In the data rows, 128 means zero.
Here is a table of points, one per row:
[129  90 110 153 120 186 125 131 124 135 123 149 151 157 103  49 112 173
 153  39 121 130 160 125 126 132 146 112 126 198  65 149 104  76 171 157
 143 145 166 134 134 110 152 153 116]
[119 101 104  83 114 115 193 149  83 170 120 138 109 119 128 144 126 114
 138 113  89 100 108  58 141 114 117 130  79 123 186  80  95 149  80 149
 111 151 183 103 106 205 141 139 110]
[158 161  85 147 131 177 164 149 142  81 101  87  96 114 149 159  65  79
 119 141 172 137  76 110 169 133 141 143 152 130 149 181 131 120 117 169
 136 120 137 142  92  91 163 169  57]
[169  99 133 153  89 101 128 156 121 125  15 159 124 103 120 134  85 175
  67 134 178 192 170 122 134 118  88 191 117 123 113  94 112 101 108  89
 156 140  94 145 109 148  78 163 152]
[111 140 124 165 180 156 107 146  88 167 153  64 148 129 118 172 119 136
 149 123  82 121 141 114 130 135 135 164 130 161 127  62 160 144 129  91
 182 120 161 154 134 141 125 111 117]
[104 166 154 149 120  79 159 149 166 118 138 123 143 112 103 149 119 137
  81  57 107 133 133 133 159 121 120 119 185 144 164 113 139 126 164 138
 117 122  99  98 128 149 188  59  92]
[ 99 129 128 114  95 142 117 141 140 101 134 122  82 137  92  80 154 173
 101  87 105  95 190 132 148 159 108 129 168 149 101  94  97  92  61 144
  86  91 186 114  68  70 110 158 150]
[ 57 129 127 135 125 168 178 138 158 121 152 108 114 146 179 174 135  93
 102 146 125  86 126 140 117  95  98 131 167 123 128 165  76 110  79 127
 123  72 111 202 151 155 125 158 191]
[140 112  72 143 126 165 144 131 139 151 110 130 101 145 162 168 138 152
 142 116 155 143  90 114 101 100  80  63 185 167 177 112  89 103 127 109
  80 151 104 129 200 154 123 127 108]
[156 130  92 104 120 141 151  96 136 163 108 136 205 154  28  99 128 149
 123 134 121 104 171 131  61 132  46  97 146 146 128 174 169 158 108 162
 117 113 159 146 109  87 108  84 126]
[ 92 156 128  85 110 131 150 123 123 113 140 129 101 112  62 123  96 105
 177 117 138 131 118 112 175 100 178 127 147 182 117 129 171  82 112 145
 126 146  88  95 207 141  35 172 101]
[105 136  88 134 100 136 108 119 104 128 153 159 182 149 114 187 162 115
 102  94 175 135 140 144 107 102 157 176 130 102 135  60 171 109 162 155
 119 126 137 129 115 133 141 143  99]
[102 108  89 135 140 111 102 150 172 159 146 158 184 108 164  65 184  81
 165 122 167 132 116 140 142 142  58 205 107 167  94 149 155 109  76  76
 191 152  90 112  99 145 151 147 104]
[101 173 143 125 152 118  72 149 134  98  88 127  96 165 134 127 150  86
 137 106 151 183 131 102 134 125 111 136 106 184 136 133 151 194 155 181
 148 125 133 143 111 194 121  92 175]
[148 125 236 103 109 121 156 166 106 168 117  86 147 115 120 135 146 102
 168 123 177 116 114 130 122  96 116  99 119 159 151  56  92 183 142 143
 112 116  65 124  90 100 146 156 126]
[155 209  90 126  94 104 180 114 184 109 160 146  94 128 105  79 161 148
 189  82 119 139 160 168  91 125 198 117  99  82 143 109 165 148 102 138
 126 115  87 165 175 104 130 119 112]
[136  76 161 112 182 104 133  58 166  90 132 151 164  74 133 188  72  97
 166  87 137  83 120 177 127  93  90 126  88 123 127  91  93 120 121 125
 144  93 136 115  99 180 166 166 133]
[112 122 102 165 152 124 173 112 139 131  89 157 104 164  89 143 169 109
 101 113 171 153  95 183 213 161 140 143  93 134 157 121 153 144 169  61
 134 108 198  65 134 109 139 107 166]
[113 106 124 132  93  83 143  98 108  89 146 123 146  89  82  62 142 148
 128 134 176  77  61  92  68 167 149 167 137 153 135 114 115 137 143 158
 152  73  93 124 118 107  78 115 163]
[167 108 108 144 113 163  98 100 104 134 137 145 125 123 157 132 189 178
  61 183 114 192 101 182 117 161 141 132 116 153 158 150 142 111  88 154
  96 158  88  92 112 167 174 177  95]
[179  88 121 139 113 127  86 175 186 197 153 164 135 165 149 110 101  78
  81 117  98 154 116 112 153  97 136 107 135 106 154 127 133 183 162 182
 171 118 135 141 158 115 139 188 152]
[140 124 124 109 154 174 151 115  94 135  35 100 150 129 179  86 117  66
 158 139 102 103 103 141 124  75 161  83 126 104 106 103 167  77 142 106
 102 118 121  86 115 147 169  96 186]
[147 133  98 171 114 114 157 147 136  46 130 144 131 155 153 170 119 107
 169 145  75 157  59  80  91 140  93  95 189 108 120  96 155 118 148  82
 127 139 134 160 126 125 113 121 122]
[ 98 166 131  60 126 146 110 147 122 150 124 118 204 140 155 123 111 172
 132 143 183 156 147 122 113 125 132  37 152 112 161 117  97 147 146  78
 173 150 190  59 114 118 129 126 129]
[103 124 118 143 123 131 147 161 117  81 134 111  82 115 104  94 118 192
 170 158 133 113 182 152 140 116  76 152 110 109 113 175  85 172 117 197
 147 136 115  87 180 157 158  64  83]
[122  81  78 131 111 108  97 194 137  99 127 112 108 123 148 114 135 189
 128  61 107  41 161 136  98 136  90 112  88  96 146 162 152 123 142 149
 116 141  82  83 108  95  72 136 127]
[100 147  91 104 138 127 115 154 101  81 107 130 174 117 141 161 112 149
 141 126 143 107 122  97 162 183 193 136 136 123 160 143 172 186 104 141
 113 216 118 175 166 100 182 167 178]
[132 119 154 106 125 131 116 100 141  95 144  27 181 142 112  90 151 127
  64 106 153 158 158  73 148 151 153 175 124  83 105 141 132 137 153  83
  62 138 117  96 168 193 152 131 132]
[128 118 184 186 104 154 108 133 125 185 101 187 115 108 146 142 109  87
 144 140 174  95 134  96 137  98 129  98 118 111 123 170 157 155  56  87
  60 100 144 142 125 136 127 116  78]
[ 91 119 110  57 153 141 103  90 118 155 122 129  55 112 167  66  68 140
 159 143 159 129 108 139 137 148 102 128 123  59 105  79 154 131 169 133
 109 105 184 150 125 144 131 134 126]
[153 205 168 106  48 161 157 135 168 128 181 143 123 174 126 116 131 142
 161 112 139 103 141 137 167 171 148  90 116  92 136 177 119  99 147 139
 185 121  92 132  88 154 109 107 137]
[163 135 183 196 162 112 130 139  86 119 110 120 115  86 140 102 112 129
  69 114 152 139 149 144  88 169 113 112 157 151 176 132 152  99  44 137
 190 168 144 117 140 113 106  78 162]
[133 126  89 124 139 178 122 120 154 160 205 117 119  49  98 161  89 121
 135 160 110 171 109 100 149  92 108  92 118  99 138 124 138 150  87 120
 122 103  97 129 104  93 127 114 167]
[137 118 136 120 121 105 162  93 117 126 149 150 125  73 252 124 151  66
 110 130 119 164 192  76 144  92 120 117 105 170 121 158 134 150 175 130
 115 125 164 125 169  71  77 112 109]
[131 120 111 202 144  72 111  27 139 187 127 104 120 163 149 142  84 157
 132 163 130 106 153  94 161 135 100 119 108 119  90 120  58 121 107 162
 105 177  95  94 102  74 126 150 169]
[176 134  62 102 140 138 147 126 127 114 110 154  89 130 120 111 135 118
 110 147 127 145 124  84 145  75 161  94  78 137 100  91 116 135  99  88
 152 130 112 187 141 105 193  92 167]
[165  62 126 146  94  39  92 130 108 169  97  67 134 112 139 131 138 136
 175 128 100 175  95 179  94 105 147 127 128 116 153 194  70 126  94 111
 137 103 164 131 122  95 147 126 157]
[122 135 149 182 195 132 131 166 208 135  93 131 148  60 125 107 193 167
 135 162 136 177 125  97 113 180 142 119 121  98  94  97 114  72 125 192
 115 131 161 133 168 143 142 151 146]
[142 135 108  90 127  72 103 177 110 185 130 137 116 131 125 128  92 103
 124 202  83 115 132 114  93 154 134 150 153 136  75 127  76  74 131 124
 101  82 113  66 135  71 182  86 101]
[166 211 119 130 162 136 106 184  94 141 149  82 161 103 110 173 127 142
 104 127 155 100 102 161 129 113 139 137  43 159  81 138 117 142 174 102
  86 129 138 107  97 169  74 126 136]
[155 131 124 109 160 123 139 139 165  74 145 131 129 185 126 105 124  78
  79 140 128 123  86 180 131 101 122 131 179 101  64  90 118 200  94 153
 127 187 117 122 161 112  83 117  99]
[ 99 148 110 124 142 106  65 128  62 126 149 155 127 155 118 189 136 105
 139 105 178 132 166 146  85 167 162 147 151 108 116 109 110 124 131 134
 142 104 131  90 161 162 150 114 169]
[ 77  93 124 141 137 104  79 141 132 131 172  78 148 141 137  97  85  98
  85 124 128 162 138 161 146 149 120  70  69 121 177  83 121 122 117  97
  86  74 104 188 126 139 124 105  83]
[182 102 123 116 148 168 117 130 144 107 157 132  55 120 123 127 130  81
 131 181 107  71 158  95  90 131 130 113 100 176 147 131  88 139 160  49
 124 153 166 137 158 123 168 165 114]
[133 114 150 106 108 190 100  94 156  97 130  81 111 142 112 160 209 128
 168 136 145  91 141 145 146  97 170 163 122  93 174 115 113  94 121 168
 163 148 143 169 120  80  77  75 111]
[118 119 190 114  87 147 125 122 111  79 175 149 112 202 102 135 142 175
 133 118 114 141 110  97 117  79 121 131  97  98 105 139 188 137 114 122
 166 119 144  93 136  99 111 151 105]
[ 28 117 177 158  74  95 139 129 105 115 123 148 142  97 100 124 128 107
  70 156 119 126  70 173  84 130 107 137  70 123  81 154 137  78 160 129
 136 201 141 173 140 103 169 122 145]
[201  90 163  98 111 192 152 138 117 111 178 157 169 170 126 156 109 150
 173  63 105 148 105 132 154 192 138 173  90 110 114 172  99 133 114 138
 104 109 128 141 173 102  91  59 139]
These points spread out most along one direction. Take the direction at right angles to it along which they spread out most. Go by this last direction. Where along it does each point below lie, from 0 to 99? 50 is the average, and the first point above lies past it. One standard deviation of the points above along it is 16.
[ 97 102 149 182 182 136 164 114  97 124  91 200 139 195  86  80 134 185
 165 171 113 101 150 119 149 145 138 131 116 120 149 144 118 111 166 131
 155  64  78 113 118 126  87 134 107] 62
[133  73 116 133 164  87 149 148 133 128 167 171 105 150 128 121 119 124
 142 154 149 113 135 112 123  42 201 148 166 104 146 165 113  99 145 132
  79 165 162 171  73 164 105 102 133] 42
[119 204 169  87 192  97  59  99  94 106 118 167 155 130 122 114 178 143
  74  69  93 105  76 112 150  90 112 163 143 108 169 146  96 107 121  88
 136 127 124 145 144 124 127 156 115] 51
[ 84 121 145  79 151 169 117 119 198 131 101 133  62 117  81 194 146  91
 108  93  92 199 138 127  97 171 137 154 158 130 117 173 140 153 159  96
 116 198  90 116 113 130 107 125 139] 42
[130 140 151  75 186  84 184 133  97 144 158  93 133 157 181 151 118 142
 129 143 126 180 151 133  76 108 151 139 131 148 120 155 161 130 138 122
 125  84 125 135  64 118 154 181 116] 48
[114  97 142 152 106 124 108 126 131 146 125 134 116  67 166 171 155 159
 136 141 111 108 111 122 176 117 191  80 213 130  55 123 127 198 140  86
 145 102 107 155 114 127 120 127  86] 39
[162 147 119 158 126 119 149 128  46 137 147 128 123  76  72 101 156  75
 145 151 119 121 143 150 155 189  67 128 177  86 117 162 142  94 185 145
 141 163 123 138 114 140 137 172 125] 61
[125 202 155 165 100 171  98 103 154 121 133 162 148 117 137 102  93 163
 142 165  96 115 136 177 127 108 123 207 166 136 202  95 159 158 161  93
  75 145 143 132 139 159 115 133 187] 45
[156 135 154  96 131  87 153  72 142 183 113  63  92 160 165 155  93 162
 120 131 142  78  91 124 112 137 119 125 146 141 122 117 195 115 146 120
 156 101 144 158 150 155 164 113 114] 43
[ 93 139  97 174  94 146 141  80  95 174  71 124 144 108 164 114  97 100
  96 126  34 140 135 148  99 156 146 110 123 127 106 139  84 151 117 151
 169 133 112 112  97 150 113 131  90] 64
[143 103 137  71 100  83  81 119 148  79 112 119 141 132 123 137 158 144
 149 210  92 108 178 152 172 176 105 115 112 200 120 132 167  92 122 187
 116 112 133 131 111 131 105 133 117] 64
